In the rows, zero is written as 128.
The rows below come in pairs that one turn or mirror swaps. Which row does each named row swap with?
The rows were stretched afterwards, more along some directions than others.
j_213: [111 134  90 152 160 139 134 134 119 127 116 110 128 142 106 155 102 156
 132 146 130 121 131 168 129 121 188]
j_800: [120 135 105 134 147 146 102 112 128 123 116 128 137 148 161 154 136 120
 148 146 117 128 112 137 164  71 125]
j_245: [111 121  81 128 156 141 169 145 116 149 127 119  90 177  98 190 115 128
 141 149 125 153 168 139 143 104 153]
j_822: [106 143 124 118 122  91 137 111 131 139 113 101 133 148 145 166 130  98
 159 145 163 140 132 118 129 108 110]
j_983: [115 129 103 138 135 136  96 131 129 117 135 113 127 133 138 158 102 142
 150 150 115 116 121 135 147 108 158]
j_425: [110 115 124 106 156  91 118 124 133 131 108 128 105 122 149 133 139 127
 159 141 138 126 115 148 150  79  99]
j_952: [113 120 127 125 142 122 133 126  98 126  89 118 131 118  93 170 141 119
 137 145 125  94 163 143 119  94 149]
j_588: [ 97 144  97 143 142 104 134 119 129 141 109 109 135 171 102 184 125 115
 148 132 126 120 181 141 123 117 140]
j_984: [ 99 127 115 113 139 121 148 113 143 134 120 118 101 148 140 173 156  96
 150 153 117 115 131 121 139  68 115]
j_729: [121 157 109 125 153 138 199 137 137 123 130 140 118 156 113 138 140 120
 127 126 121 132 166 122 141  73 169]
j_463: [102 171 107 125 132 118 167 108 120 125 113 111 131 154 107 153 134  97
 122 119 143  83 185 133 114  99 182]
j_7: [103 140 100 107 157 128 173 149 127 141  93 127 128 143 118 142 132 123
 145 119 132 133 158 126 121  88 144]
j_512: [107 100 108 120 148 141 137 109 103 137 102 119 110 146  96 186 116 137
 138 159 127 113 157 150 126  98 174]
j_146: [101 128 114 143 144 111 159 121 137 122 122 119  97 137 104 169 115 144
 167 188 143 114 100 159 124  90 142]
j_731: [115 148 109 141 157 131 151 142  95 126 128 102 128 132  98 168 150 140
 141 157 122 132 170 117 135  99 170]
j_977: [103 142 124 134 139 106 138 121 115  94 111  86 148 129 111 126 136 122
 160 157 125  88 163 135 148 102 159]
j_424: [110 167 110 128 133 121 147 113 120 133 111 113 158 148 115 112 146 120
 123 127 145 102 147 125 121 132 192]
j_798: [ 90 116  98 140 133 115 103 117 103 152 109  75 126 144 104 193 105 139
 161 157 138 120 150 144 109 125 157]
j_837: [113 142 112 119 138 109 126 114 124 103 133 108 114 117 143 135 124 137
 165 168 136 111 125 144 157  63 157]
j_206: [120 131 111 133 138 117 147 131 137 117 133 109 100 156 114 206 109 116
 156 154 135 152 143 132 141  88 127]
j_867: [108 121 141 102 121 101 114 103 139 106 126 118 118 118 121 140 149 117
 169 137 122 108 126 122 137  75 108]
j_360: [ 86 130 107 139 124 104 156 124 123 137 107  99  96 147 109 175 128 114
 167 193 149 105 139 149 145 103 135]
j_549: [110 131 106 133 148 112 133 104 129 112 111  90 125 137 122 157 109 137
 185 156 116 108  97 146 138  96 125]
j_329: [107 130 107 136 124 105 106 126 141 135 124 107 118 131 157 165 106 126
 160 192 155 117 106 152 153  97 142]
j_796: [101 139 112 130 135  95 157 134 123 136 108 121 112 149 105 196 128 113
 148 155 167 127 158 157 118  86 152]
j_435: [117 131 110 131 139 108 131 116 135 149 104 135 100 141 120 205 122 134
 133 160 150 136 138 151 129  77 133]
j_193: [114 175 121 123 121 103 164  88 130 123 131 118 103 133 134 130 136 114
 151 144 152 108 105 128 130  91 141]
j_726: [118 130  88 126 172 105 144 140 126 135 106  94 121 141  88 165 112 154
 154 158 135 122 148 167 123  83 172]
j_88: [126 145 111 146 126  98 141 117 137 162 125 121 113 170 117 193 105 105
 125 125 145 148 144 154 118 126 142]
j_537: [130 108  95 158 144 130  83 154 122 135 125 108 148 166 120 167 117 122
 134 150 114 150 138 143 145 136 152]
j_720: [124 144 126 123 157 127 158 129 129  98 127 123 129 131 122 125 115 122
 142 117 133 132 158 119 134  74 161]
j_749: [126 116 119 136 120 116 147 143 141 128 111 114 128 158 118 171 100  98
 129 148 133 139 150 135 147 129 140]
j_279: [108 133  87 124 156 134 169 110 105 144 113 120  89 174 119 186 118 128
 147 136 137 134 162 137 137  75 135]
j_269: [105 121 104 140 151 120 128 111 117 133 110  95 111 132 112 167 105 138
 154 152 116  82 122 177 123  90 164]
j_151: [124 152 101 126 134 109 142 131 119 128 128 119 126 171 122 163 116 106
 126 132 158 155 180 132 141 108 173]
j_116: [113 140 103 140 137 108 162 152 115 129 122 105 116 167 102 179 102 109
 131 159 164 140 189 145 134 131 177]
j_307: [112 147 106 156 127 104 108 127 138 127 123 119 141 144 132 141 117 132
 150 162 152 126  96 167 143 116 166]
j_678: [120 145 122 113 134 139 164 131 117 118 106 116 153 140 119 136 122 109
 126 102 135 121 159  95 110 125 170]
j_685: [134 126  92 113 163 131 155 138 119 127  89 118 117 120 114 166 150 130
 163 161 112 121 141 142 162  70 124]
j_140: [127 126 108 140 126 118 128 106 140 117 116 105 121 163 123 169 104 114
 163 145 116 138 133 156 165  97 121]
j_903: [ 80 105 107 133 132 118 134 144 117 155 116  93 110 125 120 169 111 132
 152 172 141 116 134 137 114 128 148]
j_395: [124 135 125 116 140 128 155 116 115  97 108  96 132 120  92 128 147 123
 143 124  97 100 130 113 123 107 157]
j_178: [ 98 142 122 115 133 126 169 112 129 130 116 142 105 120 125 117 164 134
 152 152 122 106 142 109 141  71 133]
j_735: [113 158 112 124 147 120 181 120 126 112 122 119 124 142 120 150 145 112
 145 122 132 108 145 152 128  97 138]
j_605: [ 92 117  77 161 152 142  83 130 121 140 123  96 127 165 112 169 109 148
 146 171 123 119 130 154 138 116 177]
j_480: [ 88 175 131 130 110 111 176 103 129 140 120 132 108 146 125 157 138 100
 120 116 153 113 152 108 102 105 140]
j_687: [105 135 113 126 151 125 147 102 114 117  97 127 114 119  99 142 142 143
 149 149 126  81 127 163 123  76 165]
j_393: [111 142 116 109 142 133 162 128 151 135 123 112 130 158 125 168 127 111
 116 140 144 144 149 118 119 100 167]
j_378: [114 136 125 122 134 105 143 110 131 124  96  96 136 165  72 176 129 117
 135 137 143 116 172 130 111 118 160]
j_237: [129 134 109 142 130 130 142 125 140 144 143 120 134 138 121 160 112 139
 137 150 122 153 120 139 142 138 170]
j_139: [114 145 122 140 139 125 136 135 115 105 135  92 141 145 107 138 133 112
 129 131 118 116 146 108 120 143 183]
j_498: [110 168 150  93 123  97 190  93 127 103 114 131 109 111 131 136 159 107
 155 131 151  96 145 115 123  63 126]
j_390: [ 87 138 128 121 131 109 124  94 142 118 122  96 123 122 123 138 128 141
 173 145 140 102 100 141 112 105 129]
j_380: [131 134 132 118 158  87 141 157 124 107 113 106 144 121 107 140 131 121
 133 117 126 122 180 133 139 115 154]
j_854: [105 146 125 123 138 128 123 116 115 128 122 128 127 124 137 139 128 139
 134 136 146 110 123 109 106  88 171]
j_322: [113 155 135 119 131 104 129 131 131 106 105 139 132 108 128 113 140 137
 148 134 128 113 140 114 134  84 139]
j_472: [116 147 104 139 139 123  98 126 109 126 107 141 133 130 132 134 145 129
 140 126 135 129 151 134 141 125 133]
j_829: [102 134  92 158 138 119 126 144 143 157 113 113 152 175 103 198 101 120
 122 151 152 129 148 151  99 143 181]
j_934: [ 99 147 109 150 107 107 122 135 136 134 114  91 150 156 134 178  98  94
 144 147 159 121 137 136 126 156 154]
j_357: [121 153 101 149 140 131 120 117 124 112 135 106 141 136 142 146 108 144
 146 132 114 107 136 133 150 101 164]
j_503: [ 96 154 107 132 137 140 175 114 125 128 104  97 132 138 113 141 124 121
 131 138 120  79 125 129 117  95 178]
j_478: [ 91 165 106 136 119 140 173 128 118 121 106  90 160 135  90 176 120 127
 133 145 145 103 162 105  99 121 180]
j_513: [ 79 153  98 140 118 145 153  93 126 133 104 129 115 155 117 144 136 134
 148 168 148 114 112 128 132  91 132]
j_176: [113 137 130 121 124 114 160 112 116 111  95 103 145 138 133 172 121  99
 150 127 141  99 181 106 135 103 154]
j_709: [123 139 107 142 136 124 138 133 135 158 124 124 138 131 129 142 138 123
 143 144 124 145 101 147 141 128 130]
j_494: [ 97 141 108 141 130 119 157 104 122 141 119 116 117 146 147 125 138 128
 167 155 140 124 125 121 157 116 140]
j_533: [124 161 113 134 128 107 151 116 139 151 115 137 135 146 114 166 135 116
 123 119 152 143 132 138 111 124 155]
j_101: [120 148 124 129 135  86  99 109 144 111 118 140 116 143 137 151 109 127
 146 123 155 135 137 157 129  85 121]
j_842: [102 142 143 119 137 119 130 113 120  97 127 106 116 115 104 131 139 147
 129 169 139 104 140 113 118  95 187]
j_258: [116 148 115 134 132 104 112 105 115 139 105 114 135 136 118 158 152 131
 134 159 146 100 118 139 119 108 152]
j_316: [114 137 120 127 149 110 122 120 130 142 118 127 122 128 122 142 137 137
 138 156 143 131 148 112 130  65 157]
j_398: [ 93 136 111 112 128 124 138 103 134 144 109 133 115 146 127 150 162 100
 135 107 116 120 145 119 115  97 113]
j_342: [111 123 108 119 144 125 143 135 116 125 128  94 140 158  83 134 132 119
 145 116 125 136 154 126 123 140 164]
j_304: [112  97 107 128 154 123 130 146 119 129 126 107  99 133 125 187 132 127
 171 170 114 137 130 145 142  77 109]

j_854 pairs with j_729
j_687 pairs with j_533
j_798 pairs with j_140
j_726 pairs with j_101
j_735 pairs with j_258
j_435 pairs with j_213
j_269 pairs with j_88
j_503 pairs with j_480

